Each row is where one point has got to under a steady rotation. How many ticks took it there?
The counts run from 0 to 659.
[170  91 130 185 136 142 122 117 150 101 109 108 164 151 123 128  97 160
  74 168 106 135 156 129 118 176 148  93 145 131 112 121 146 115 172 131
 128 135 135 110  74 120 132 129  90 118 102 138 108 107 155 130 145 115
  85  97 154 115 101 137  77  87 116  99  98 158 106 159 165 146  86]  133
[116  68 135 163 128 138 139 118 154 137  75  95 135 145  98 110 123 131
  92 187 133 156 138 120  94 151 148 139 142 127  54 130 132 104 127 165
 124 107  99 143 121 138 138 135 126  57 132 109 147 112 179 196 161 142
 149 128 138 137 115 111 127 126 135 106 133 105 106 163 107 115 110]  15
[156 124 116 145  90 132  90 120 213 113 150  99 143 116 113 110 143 147
  69 169 129 155 185 146  94 160 125 162 151 137 101 113 135 116 136 170
 148 109 101  95 102 152 120 141  96 116 108 160  98 140 154 159 134 157
 119 109 146  92 153 118 109 129 163 121  82 157 134 104 159 125 124]  308
[155 136 123 136 130 126 151 133 196  79 148  86 133  89 141 105 120 127
  77 142 124 161 147 108 130 168  97 118 175 155 109 139 132 108 138 166
 147 111  89 144 108 132 111  87 126 116  99 137  93 143 127 149 124 151
 100 113 165  96 161 137  97 149 196 108 102 173 101 101 119 116 109]  152
[164  93 145 201 112 151 110 123 161  98 105 112 146 141 113 120 102 161
  73 164 118 141 164 129 124 165 151  93 169 129 107 118 138 103 171 134
 122 138 129 129  82 117 136 136  71 102 101 137 126 114 146 129 137 120
  88 116 150 134 109 142  86  92 111 115  98 168 116 172 144 145  99]  134
[147 112  75 179 138 117 122 138 150 114 122  86 176 137 114 124 129 156
 115 169 113 139 144 113 100 167 151  81 131 136  82 110 133 105 146 189
 152 112 124 103  89 127 132 141 129  72 119 129 125 113 183 154 127 130
  96 101 139  78 112 110 107  97 120  98 124 137  83 156 136 117 137]  373
[153 101 159 183 100 123 132  95 178 147 146  92 136 128  83 140 128 132
  73 190 121 141 175 141  90 147 165 113 163 116 102 125 139 116 143 165
 151  88 125 123 100 143 145 144 115 109 115 143  99 128 128 141  96 116
 120  96 122 113 154 113 101 104 143 101  65 144  91 127 106 136 123]  467
[119 114 119 205 126  96 132 117 174  81 163  87 176  98 117 117 133 140
 106 139 100 117 133 124 103 162 113 108 142 129  94 139 150  96 158 183
 142 127 108 110  95 138 116 102 152 104 106  80  93 151 129 155 136 135
 116 107 165 105 150 114 103 122 180 111  94 130 114 130 103 136 110]  538
[136 118 131 214 129 141 123 100 131  73  87  99 139 117 127 109  86 159
  73 146 140 153 131 139 102 139 133 127 138 131  94 126 170 112 173 180
  96 166  77 138 112 128 124 134 103 103  93  76 137 147 155 166 136 113
 120 137 160 114 120 129 101 113 128  90 109 124 102 177 129 139 104]  362
[135 106 102 194 113 103 148  97 128 102 100 125 160 109 129 152 115 129
  72 161 117 115 144 102 113 163 158  86 131 108  84 133 136  83 129 153
 136  92 123 165  83  95 132 101 119  91 124  99 124 115 137 140 138  76
  94  85 143 129 135 127 113 122 117 110 108 130  87 159  84 149  81]  443
[162 102 155 193 109 126 113 125 191 136 132 100 142 140  81 114 137 156
  83 200 133 154 152 144  94 132 165 138 174 126 109 131 128  96 168 131
 150 139 133  92 111 144 128 139 101 116  98 120 119 123 159 173 139 138
 118 117 115 126 147 114 119  96 157 107  68 146 121 160 125 177 136]  465
[127 121  74 163 108 108 156 132 149 102 103  81 140 135  98  91 116 132
 108 196 107 126 156  94  95 154 158 141 153 129  87 103 132  86 116 180
 144 123 110 134  87 122 132 156 149  82 131 109 127 119 201 163 130 128
 102  90 117  75 117 106 120 123 131 114 105 132 121 132 150 105 141]  371
[167 143 131 184 123 114 123 107 116 115  95 101 148  98  66 140 139 138
  77 166 146 161 123 125  95 143 169 155 140 111 113 166 107  93 131 158
 144 102 137 151 118 113 125 116 110 131 112 112 114 125 127 213 109 114
 138 101 139 141 182 105  91 133 151 107 110 124 107 146 104 183  88]  352
[168 138 116 155 137 124 174  92 127 132  78 113 127 128  85 117  98 137
  82 154 131 171 121 113 105 128 129 168 149 137  79 162 116  96 104 165
 117 108  99 178 121 106 114 103 119  90 146 117 138 145 149 190 160 107
 132 123 159 115 158 139 101 141 126 115 124 138  86 184  99 135  77]  174
[134 132 108 213 115 113  97  90 164  75 113 109 154  82  98  84 139 172
 100 149 153 161 132 112 117 145 131 125 151 119 102 113 135  57 150 171
 131 117 112 123 132 139 106 145 134  69 112 104 112 144 148 152 165 115
 100 131 164 123 142 128 129 111 139 111 127 115 116 166 106 145 123]  451
[125 107 110 142 125 123 153 128 165 109 103  99 151 134 105 121 147 116
  75 165 122 131 144 103  97 153 126 174 170 148  59 144 115 110 102 134
 131 111 119 197  82 136 145  91 103  87 129 129 149 119 182 204 179 149
 114 118 169 132 143 103 132 136 159 117 142 137 133 138 132 149 105]  256
[117 124  96 150 136 116 115 109 147  64  86 114 159  85 151 134 117 156
  81 130 122 150 124 115 116 185 119 112 150 138  73 141 139 124 128 168
 143 113  99 157 102 113 107  77 125 104 115 106 142 141 144 182 187 147
  93 130 155 121 153 130  98 153 163 117 129 149  91 144  75 150  96]  178
[167  97 113 175 121 125 124  88 148 108 143  90 167 137  91 135 113 114
  59 155  94 100 164 115 126 151  95 115 133 108 108 150 131 114 159 170
 133 115 133 129 108 131 103 115 129 131 125 114  87 149 131 144 157  98
  92  99 157  82 148 123  59 112 121 110  94 145 145 150 162 135  72]  56
[151 105 127 168 120 127 171 108 138  82 106  94 115 114  97 119 101 104
  64 153 130 137 145  88 122 149 132 100 173 115  87 141 126  75 143 149
 116 123 106 211 115 118 131  94 125 114 121  92 106 123 129 161 140 104
  93 121 146 132 146 128  91 137 121 128 104 133 119 160  82 132  85]  596
[177 105 103 150 130 133 133 161 186 128 143 113 148 155 117 116 131 146
  79 145 143 144 149 143 114 141 113 134 148 137  92 142  96 112 102 154
 162 121 117  99  82 131 129  95  86  90 143 123 117 125 153 175 166 167
 154 107 174 104 154 123 106 134 150 147  81 148 135 172 150 130  98]  231
[176 101 137 129 139 137 104 122 177 129  83 117 148 115 121 134 110 157
  79 157 117 167 142 134 118 182 134 120 164 144  85 132 127 129 137 133
 152  98 134 137  89 104 133  98  92 115 116 178 109 126 117 143 162 132
  83 107 160 134 132 163  81 126 147 108 127 185  70 139 110 133  98]  405
[127 140  88 176 148 126 149  69 137  98 138  74 154 107 111 151 147 125
  99 167 118 145 149 101  88 155 116 123 160 126  84 160 167 128 181 189
 108 119  89 144 125 146 133 109 144 125 124 103 145 160 162 183 134 120
  93 116 143  87 129 106 108 109 155 103 122 130  98 127 125 148 113]  183
[165 117 103 186 118 117 136 115 125 106  81  95 167 120 114 145 123 143
  90 138 110 131 132 144 103 197 182 111 120 143  87 123 114 116 117 176
 136 105 132 146  70  90 146 119 111  90 121 101 102 125 136 143 114 111
 160  94 147 130 178 138  92 129 134 111  75 139  79 136 127 142  85]  202
[183 105  98 146 141 119 150 106 165  92 112 114  98 129 136 131 143 144
  76 140 151 182 173 119 122 160 125  88 199 115  69 139 137 102 134 161
 131 111  87 128 124 100 136  72 114 110 137 121 106 146 130 155 152 113
 145 122 123 114 141 151 149 137 116 147  89 157  92 161 119 116  98]  571
[195 117 123 153 108 110 112 114 191 136 136 112 135 117  61 101 153 142
  72 184 119 164 150 117 115 143 131 158 177 137 109 135  94  77 126 130
 173  86 144 142 102 136 117 134  85 107 125 159  96 125 152 142 148 111
 109 113 154 113 158 140 124 119 137 112 108 161 118 133 132 135 108]  225
[157 118 136 173 154 141 172  97 127 126  82 118 129 134  88 120 117 130
  87 150 142 171 128 122 115 128 132 139 162 129  69 153 115  83 114 151
 124 118 105 176 130 106 136  92 109  77 142 113 131 119 140 177 162 107
 137 124 164 142 154 138 102 126 132 106 141 128  87 193 100 129  80]  173
[147  97 112 154 106 142 106 128 178 102 100  77 138 119 126  91 119 138
  95 155 112 143 159 113 110 186 138 111 146 162  73 108 132  95 144 158
 123 133 105 167  85 114 134 144 110  80 100  96  82 128 176 141 138 111
 152 135 142 118 144 148 122 122 126  95  87 140 123 102 159 101 114]  128
[133  90 123 125 125 137 115 130 166 113  86 107 168 103 138 135 149 131
  93 166 122 152 136  77 113 183 119 110 161 144  63 137 132 116 139 127
 150  98 117 191  99 118 134  86 104 109 112 127 118 123 163 180 177 134
  88 118 163 142 136 135 113 140 165 116 141 154  97 103  90 146 109]  254
[148 116 116 156 116 146 117 140 201  79 132 114 138 115 124  70 143 138
  72 175 156 170 155  89 129 144 110 133 173 108 103 117 118  71 142 134
 162 124  99 108 134 142 106 123 109  97  97 146 123 119 162 169 162 154
  73 108 149 107 120 115 112 127 150 131 130 150 160 159 141 131 131]  66
[148 130  51 145 124 114 130 113 105  85 103 109 160 118 153 136 121 126
  68 150 139 130 150  90 123 160 142  97 121 100  89 125 133 105 100 191
 138 100  82 148  98 110 120 106 138  87 127 119 125 120 145 178 141 116
  90  76 141  86 141 114  85 145 119 127 116 136 123 145 127 118  91]  600
[168 114 110 146 110 135 118 103 165 147 169  95 158 142 151 137 141 117
  56 192 143 146 168 128 104 133  99 136 133 114  87 140 150 131 142 161
 153 107  81 115 102 150 142 102  97 103 127 149 102 119 158 172 141 142
 128 110 163  89 151 124 102 124 155  74 126 131 117 130 168 124  98]  157
[201 141 132 139 135 158 104 102 148 122 128  82 123 117  66 127 147 132
  79 179 141 193 155 117 106 153 135 159 154 105 103 152 110 106 158 165
 140  92  99 130 139 131 126 137 106 133 118 171  98 118 154 197 115 132
 139 125 145 110 143 110 105 120 141  95 129 157 115 106 166 138  99]  580
[162 128 142 136 110 144 148 143 139 152  95 119 138 136 137 156 112 124
  54 208 141 164 154 116 107 146 157 128 159 118 111 145 128 125 130 130
 159 107  91 125  92 115 135  97 100 115 111 168 145 110 126 175 114 147
  98  75 110 117 137 126  71 151 169 103 109 158 104 143 118 147  96]  163
[150 125  99 137 138 135 156 116 164  79  87 118 135 120 147 106 112 137
  66 137 128 166 144 110 130 158 104 146 176 142  68 137 144 105 102 142
 126 133  89 162 101  99 117  78  96  98 128 124 144 135 151 164 186 139
 118 131 167 111 144 159 125 154 154 126 125 156 105 148 137 124  76]  331
[129 115  96 167 125 115 139 138 154  74 109  92 136 111 128 120 153 126
  99 161 146 157 135  95 107 162 149 105 170 103  75 139 120  73 144 176
 127 120 102 143 133 124 127  85 151 101 111  73 123 129 156 216 147 145
 146 116 130 122 159  97 143 141 161 136  92 113 126 145  90 145 111]  268
[163 149 113 142 118 106 140 116 176  87 157 103 138  91 137 117 131 120
  71 149 122 171 151 120 122 156 106 144 168 148 118 141 134 112 125 167
 155  96  83 145 104 116 101  97 121 118 107 156  80 138 115 133 128 142
  98  95 174  98 161 143  87 154 174 117 105 175 104 110 124 131  99]  151
[157  76 136 144 144 167 135 101 177 128 111  92 151 161 124  90 125 122
 101 165 128 165 152 114 133 173 117 108 172 120  85 115 144 103 153 162
 136 114  82 117 125 128 142 121 124  67 122 152  99 108 153 161 139 135
 120 118 142 123 132 140  84  97 129  90 140 142  89 120 177  97 110]  399
[123  87 115 176 140 122 151 119 173 115 110  95 157 134 111  79 110 131
 121 150 129 153 128 124 109 141 118 108 132 130  73 129 139  87 132 183
 134 132  97 103 132 118  94 115 150  56 126  63 104 137 150 165 163 127
 151 127 143 101 146 129 100 126 145 100  93 107 104 180 117  98 103]  628
[156  90 129 124 110 144 149 111 176 116 125 100 112 114 158 121 117 104
  71 158 142 157 173  92 128 163 114  99 158 120  77 132 151 104 127 162
 128 102  58 149 125 126 133  84 127  83 119 115 100 133 119 164 128 124
 131 114 138 125 160 145  93 147 152 112  85 131 101 113  98  96  90]  241
[164 106 120 129  99 131 150 102 160 124 124 101 128 116 145 145 124 110
  54 167 149 158 171  99 121 168 121 104 168 119  82 137 148 105 136 170
 134  89  70 152 130 122 143  90 128  95 120 132  90 138  94 169 113 126
 117  92 131 118 178 145  79 140 147 114  83 145 110 111 102 122  92]  240
[116 146 100 174 112 115 139  82 160  67 109  93 153 104 100 111 145 128
  76 159 118 146 132 124  87 144 120 188 175 126  88 143 145 128 142 174
 114 138  92 151 120 149 118 104 124 117 123 120 145 158 164 197 157 149
 104 119 149  99 153 109 120 138 156 118 133 127 134 127 132 160 116]  181
